Rows are one point carried round by a steady rotation, each followed by how many steps it has turned.
The counts run from 0 to 1229.
[ 4.21  1.06  1.64  1.61  1.01 -2.88 -0.35  1.44 -0.70 -0.70  1.28 -1.42
  2.03 -0.24 -0.51  0.32  0.04 -2.22  0.17 -1.70  2.62  1.16  1.01  1.64
  0.29  0.61  5.10  2.90  0.62  3.35 -0.01 -1.98 -0.57 -0.23  2.06  1.38]	863
[ 1.41 -0.82  1.66  3.17  0.91 -2.09 -0.21 -0.11 -1.28 -0.21  3.08 -0.99
  2.36 -0.40 -0.89 -0.31  1.44 -0.90  0.13  0.21  3.26  1.11  0.66  2.12
 -0.15 -0.77  5.70  0.91  0.15  2.42 -0.43 -1.92 -0.59 -1.94  2.81  1.86]	276
[-1.49 -0.44 -2.37  3.27  1.19  0.64 -0.16 -0.96 -1.41  0.36 -2.50  0.01
  1.24  1.05  1.96  3.92  1.53 -0.84  2.47 -1.25  3.62 -0.06  3.20  0.67
 -2.61 -1.77  3.00  0.71  0.27  2.30 -0.92  0.31  0.79  0.96  1.25  1.93]	83
[ 2.24 -1.57  1.95  2.81 -0.66 -0.48  0.37 -0.53 -1.88 -0.36  3.87 -0.40
  1.30  0.07 -0.38 -1.35  3.13 -1.40  0.72 -1.28  2.71  0.81  0.10  1.25
  0.09 -2.10  5.65  1.22 -0.64  1.62  0.64 -2.58 -1.08 -2.82  1.13  1.05]	275
[ 1.60  1.01 -2.84  4.22  0.24  0.21 -2.71  0.06 -4.40 -0.47  2.08  0.02
  1.20 -0.13 -0.91  2.58  0.37 -0.15  1.15 -1.79  0.60  0.07  0.03 -0.76
 -1.13  1.66  2.63 -0.61  0.62  4.95 -1.04 -1.67  0.32  0.08  1.00  0.43]	103
[ 0.50  0.48  0.89  5.65  0.42  1.21 -0.29 -0.55 -4.10 -0.28  1.61 -0.73
 -0.15 -1.17 -0.76  1.89 -0.06  0.52  1.28 -1.33  2.23 -2.33  0.96  0.54
 -0.16  0.38  2.47  1.41 -0.27  2.01 -1.88 -0.85  0.58 -3.39  1.58  2.76]	601
[ 0.85 -1.67  1.56  4.74  0.63 -0.70  1.38 -0.80 -1.84 -0.11  1.27  0.51
 -2.07 -0.68  1.21 -0.60  0.35 -1.25  1.66 -3.21  1.95 -2.74  0.48  0.98
 -0.34 -0.20  4.15 -1.15  2.53  2.76 -1.72 -0.42  0.49 -1.91  0.03  1.47]	199
[-0.81 -0.79  1.70  1.67  1.93  1.15 -0.84  3.70 -3.72 -2.59  0.79 -0.67
 -1.17 -2.51 -1.60  1.90 -0.16 -1.82  1.02 -2.05  2.12 -1.71 -0.14  1.90
 -1.76 -0.12  3.88  0.73  0.32  0.24 -3.56 -2.11 -1.71 -0.58  0.50  1.79]	1125
[-0.97  1.02 -1.33  1.26  1.33  0.82 -0.16  1.22 -2.91  0.10 -1.08  3.59
  0.28 -0.63  2.31  4.19  1.30  0.49  1.73 -3.17  1.37 -2.80 -0.10 -0.23
 -2.40 -0.78  2.26 -0.83  1.80  3.46 -1.49 -0.88 -0.61  0.75 -1.71  0.10]	569
[ 2.55  2.73  1.20  3.94 -0.30 -0.10 -1.12  0.32 -2.08  1.65  0.30 -1.18
  1.91 -0.70 -0.32  2.42  1.77 -0.92 -2.05 -3.59  1.11 -0.55  1.13  0.40
 -2.23 -0.37  3.85  1.59  1.11  1.05 -1.93 -2.76 -2.41 -0.93 -0.31  1.03]	1061
[ 1.21 -0.22  0.76  3.65  1.05 -0.84 -1.40  1.74 -0.79  0.16 -0.39 -0.07
  1.43  2.57 -0.42  2.33  1.15 -1.92 -2.53 -0.24  2.58  0.37 -0.54  1.42
 -1.07 -2.44  5.07  1.28  1.39  2.69 -0.93 -2.44 -2.37 -2.37  0.27 -1.01]	171
[-0.24 -1.11 -0.97  1.17 -0.22  0.95 -0.92  0.78 -2.17  0.14  2.69 -0.22
 -0.81 -0.62 -1.41  1.26  2.17 -2.86  1.36 -3.38  1.87  2.79 -0.57  0.64
 -3.12  0.13  3.01  0.39 -0.56  2.22  0.29 -2.82 -2.36  1.98  2.18  0.61]	1196
[ 0.60  0.26  1.56  3.36  2.00  0.35  1.01  0.63 -2.44 -0.12  1.76 -0.74
  1.53 -1.70  2.41 -0.43  3.10 -1.13  0.59 -4.65  1.46 -2.50  1.11  0.60
 -4.40 -1.05  0.82  1.19 -0.50  0.89  0.68 -3.37 -0.74  1.88 -0.69 -0.20]	131
[ 0.01 -0.47 -3.24  2.12  0.63  1.07 -2.02  0.49 -3.50 -0.84  1.26  1.45
 -0.11  0.36 -1.02  0.78  3.03 -1.51  1.65 -2.67  0.08 -1.11 -0.27 -0.98
 -2.52 -0.48  5.33  1.50  0.15  2.93 -0.90 -0.16  0.47  0.12 -2.43 -0.13]	1093
[ 0.32 -0.94  0.30  5.33  1.87  0.07 -0.05 -0.50 -0.15 -0.88  0.89 -1.28
 -0.79  0.32  1.08  0.75 -1.00 -1.87  2.06 -2.43  3.63 -2.96  0.86  2.64
 -1.15 -1.62  3.43 -0.56  1.63  2.68 -2.28 -1.22  1.01  0.11  1.49  1.55]	846
[-1.03 -1.06  0.83  1.94  2.87  0.73 -0.03  3.07 -3.81 -3.56  1.27  0.99
  3.08 -1.92  1.41  0.77  1.95  0.31  0.51 -1.80  1.60 -1.70 -0.30  2.05
 -1.87 -0.44  1.79 -0.10 -0.79  2.48 -1.59 -3.82 -1.12  0.45  0.20  0.44]	1020
[ 2.29  0.36  3.50  2.37  1.73  0.08  1.89 -0.01 -2.92  0.73 -1.33 -0.04
  0.71 -0.36  1.78  0.24  1.31 -1.03  0.26 -1.31  1.66 -2.23  2.07 -2.54
  0.58 -0.50  4.61  0.18  1.14  2.00  0.35 -3.09  1.31 -3.24  1.65  1.39]	439
[-2.29 -2.38 -0.11  2.91  1.01  0.40  0.08 -0.55 -2.50 -0.79  0.43  0.40
  0.05 -0.45  1.25  2.73  0.57  1.20  3.12 -0.46  2.40 -0.10  1.54  1.12
  0.05  0.71  3.91 -1.43  0.47  4.27 -2.97 -1.22 -1.15 -1.66  1.51  1.94]	302
[ 1.60 -2.26  0.25  1.20  1.37  0.57  0.20  1.56 -1.13 -2.05 -0.36  0.65
  0.81  2.63 -0.84  2.80 -1.51 -3.39  1.54 -2.18  2.72  0.86  0.04  0.83
  1.54 -1.49  4.31  1.09 -0.34  3.81  0.26 -0.56 -0.31  0.76  1.84  2.35]	365
[ 1.91  0.09  0.48  1.97  2.19 -1.10 -2.87  2.23 -2.97 -1.10 -1.20 -1.31
 -0.05  0.42  0.39  0.93 -2.02 -2.65  1.62 -3.29  1.45 -0.74  1.15  0.99
 -1.12  1.30  2.65 -0.06  0.79  3.48 -1.88 -1.24  0.11  2.65 -0.03  0.60]	686
[-0.78 -0.29  2.56  2.46  1.58  0.76  0.50  2.18 -4.38 -1.00  0.32  0.74
  3.05 -1.03  0.59 -0.03  0.01 -0.77 -2.91 -1.15  2.51  1.66  1.66  1.04
 -1.72  0.19  1.78  0.94 -0.59  3.20 -0.88 -2.69 -0.45 -1.08  2.16  4.47]	1201
[-1.10 -0.29  3.20  2.10  0.65  0.77  1.67 -0.82 -2.88  0.26  2.94  2.09
  0.53  0.02  2.61 -1.19  2.14  1.45  0.06 -2.33  2.50  0.07  1.16  0.88
 -1.94 -2.35  2.83  1.75 -1.03  3.23 -0.42 -1.79 -0.76 -2.86  0.36  2.50]	152
[ 0.00 -0.04 -0.29  3.36  2.08 -2.90 -1.89  1.26 -3.67  1.86 -2.70  0.56
 -0.62  0.00  1.45  1.32  0.20 -1.91  1.55 -1.01  2.91 -1.04  2.01 -0.33
 -2.41  0.17  3.97  0.97  1.59  2.19 -0.40  0.89  1.34  1.07  0.46  1.71]	1029
[-0.13  0.72  1.70  2.83  1.21 -0.48 -1.99 -0.87 -2.29 -0.21  2.31 -1.86
  1.74 -1.38  1.02  0.33  0.24  1.28  2.05 -2.51  2.80  0.19  2.78  2.22
 -2.07  1.23  3.46  0.58 -0.90  3.24 -2.48 -2.17 -0.97  0.33  1.20  1.93]	1167
[ 3.17 -1.32 -0.81  3.80 -0.06  1.12  0.94  0.56 -0.76 -2.39  1.71  0.34
  2.17  1.69 -0.35  1.75  1.17 -3.17 -1.05 -3.24  1.13  0.02 -1.61  0.39
  0.49 -0.93  2.91 -0.01  1.21  4.28  1.02 -3.30 -0.19 -0.37  0.56 -0.03]	470
[ 0.40 -0.62 -0.82  3.84  1.50 -0.29 -0.28  0.42 -3.59 -1.05 -0.71  1.29
  2.38  0.89 -0.24  2.46  1.33 -1.78 -0.47  0.77  2.95  0.90 -1.16 -0.22
 -1.21 -0.01  2.31  0.50  0.65  4.50  2.26 -1.77  1.96 -0.84  2.90  1.85]	530
[ 2.10  1.22 -0.56 -0.31  1.35  0.56 -1.76  0.91 -2.90 -2.63 -0.66  0.14
  2.22 -1.19 -0.66  2.08  0.57 -0.73  0.24 -2.30 -0.10  1.02  0.64 -0.03
  0.05  2.29  5.09 -0.78  1.10  4.87 -1.37 -3.17 -0.41  0.72  0.54  1.19]	344
[ 1.70 -0.95  0.36  3.58  0.74 -0.87  0.01  1.78 -0.38 -2.11  0.02  0.34
  2.34  0.67  2.49  2.38  1.20 -1.55 -0.48 -3.63  3.03 -0.09 -0.05  3.11
 -2.39 -0.59  0.14 -0.05  1.81  3.46 -0.15 -2.98 -0.90  1.37 -1.23 -0.91]	593
[ 0.84  0.35  1.23  2.47  1.74 -1.92 -1.42  0.73 -3.50  1.19 -1.04  0.87
  2.04 -1.23  1.52  0.66  1.96  1.02 -0.40 -2.65  1.01 -1.42  2.01  0.76
 -2.09 -0.15  4.56  2.93  0.54  0.93 -1.87  1.07 -0.23 -1.51 -3.21  1.77]	417
[ 0.49  0.90 -0.95  1.23  2.74 -1.81 -2.65  1.60 -2.11 -1.46  0.66 -0.02
 -0.49 -0.65  0.14  1.74  1.39 -1.11  3.99 -0.34  1.02 -1.78 -0.64  0.08
 -1.63  1.01  4.72  0.39  0.45  4.21 -0.10 -2.03 -0.59  1.01  0.94 -2.20]	746
[ 1.67  0.30  1.78  3.56 -0.54 -0.87 -0.71  0.08 -1.44  1.20 -0.85 -2.72
  1.72 -0.88 -0.57  1.67  2.63 -1.89 -2.70 -3.40  1.81  0.55  0.56  0.92
 -2.75  0.66  3.75  1.41  2.08  1.29 -1.24 -2.50 -2.09 -0.84 -0.87  0.64]	415
[ 0.27 -0.27  1.78  1.55  0.12  1.75  1.28  0.68 -5.21 -0.11  1.86  0.86
  1.99 -1.62 -0.46 -0.11  2.43 -0.62 -2.14 -2.81  1.45  2.50  1.67 -0.14
 -2.09  0.17  2.80  0.82 -0.47  1.94  0.52 -2.96  0.09 -0.96  1.30  4.10]	1200
[ 2.08 -0.70 -0.34  2.29  1.35 -1.82 -1.00  3.73 -1.65 -0.75 -0.67  1.19
  2.45  0.96 -1.24  1.29  1.32 -4.16 -2.85 -1.44  1.26 -0.33 -1.21  1.11
 -1.99 -1.36  4.17  1.94  1.83  1.92  0.20 -1.44 -0.78  0.72 -0.63  0.23]	1058
[ 3.24  2.09  1.93  0.06  0.10  0.42  0.56  0.74 -3.93  0.68  2.43  2.89
  1.78 -1.08  0.60  1.87  2.49  0.65  0.19 -3.06  0.89  0.33 -0.75 -1.48
 -1.28 -1.34  3.50  2.39 -0.69  3.00  1.53 -3.22 -1.20 -1.45 -0.10  0.28]	494
[ 1.75 -1.36  1.82  0.64  0.37  0.08  1.17  1.78 -2.57  0.04  0.27  1.48
 -1.70  0.75  0.97  1.99  0.66 -4.03  1.51 -2.47  3.09  0.61 -0.81 -0.72
 -0.41 -2.15  2.42 -2.34  1.68  3.63  1.78 -3.46 -0.36  1.11  2.61  1.01]	710
[ 0.92  0.76  1.94  3.39 -1.97  2.79  0.56 -0.85 -2.84  0.88 -0.31  1.42
 -0.36  1.58  1.30  1.86  1.32 -0.23 -2.27 -4.08  1.99 -0.13  1.05 -0.68
 -1.56 -1.86  2.30 -0.56  1.67  3.89 -1.19 -2.64 -0.82 -2.77 -0.26  1.81]	47
[ 0.27 -2.23 -0.71  1.46 -0.27 -0.64 -0.16  1.18 -1.96  1.36 -2.16  1.12
 -1.14  0.61  1.77  3.18  1.71 -2.67  3.13 -3.26  2.98 -0.14  1.79  0.36
 -1.33 -1.10  3.77 -0.61  2.44  1.21 -0.18 -0.23 -0.56  1.47 -1.93 -0.38]	143
[-0.07 -2.26  0.48  2.98  0.80  1.15  1.95  0.90 -4.70  0.22  0.68  1.50
 -1.42 -1.44  0.49  0.51  0.39 -2.03  1.20 -3.57  1.61 -0.29  1.20 -2.10
 -0.63  1.63  1.52 -1.73  1.60  3.83  0.34 -2.07  2.06 -0.06  1.96  2.59]	1052
[ 1.07 -0.67 -0.40  0.80 -0.13  1.61  1.36  0.82 -4.61 -0.94 -0.70  3.34
 -1.43 -0.17 -0.55  1.34  2.64 -2.56 -0.86 -2.23  0.70  0.48 -0.23 -2.65
 -1.41  0.64  3.57  1.19  1.71  3.35  2.27 -2.30  1.91 -1.93 -0.03  1.85]	287
[ 1.24 -0.56  1.27  1.93  0.02 -2.91  0.96 -0.21 -1.24  2.56  1.47  1.13
  0.19 -1.58  0.91 -0.23  2.97  0.34  1.32 -1.87  2.44  0.82  2.27  0.02
 -1.62  0.45  6.09  3.63  0.97  2.29  0.05 -0.16 -1.63 -1.78 -0.26  0.15]	519
[-0.57 -1.90 -0.33  3.22  0.02 -0.37  0.20 -1.60 -1.89  0.12 -0.40 -1.51
  2.98 -0.74  0.54  2.64  2.41 -1.33  1.58 -3.29  2.95  2.95  0.73  1.00
 -2.17  1.23  1.93 -0.22  0.34  2.53  1.30 -1.51  0.67  1.70  2.03  2.80]	1074
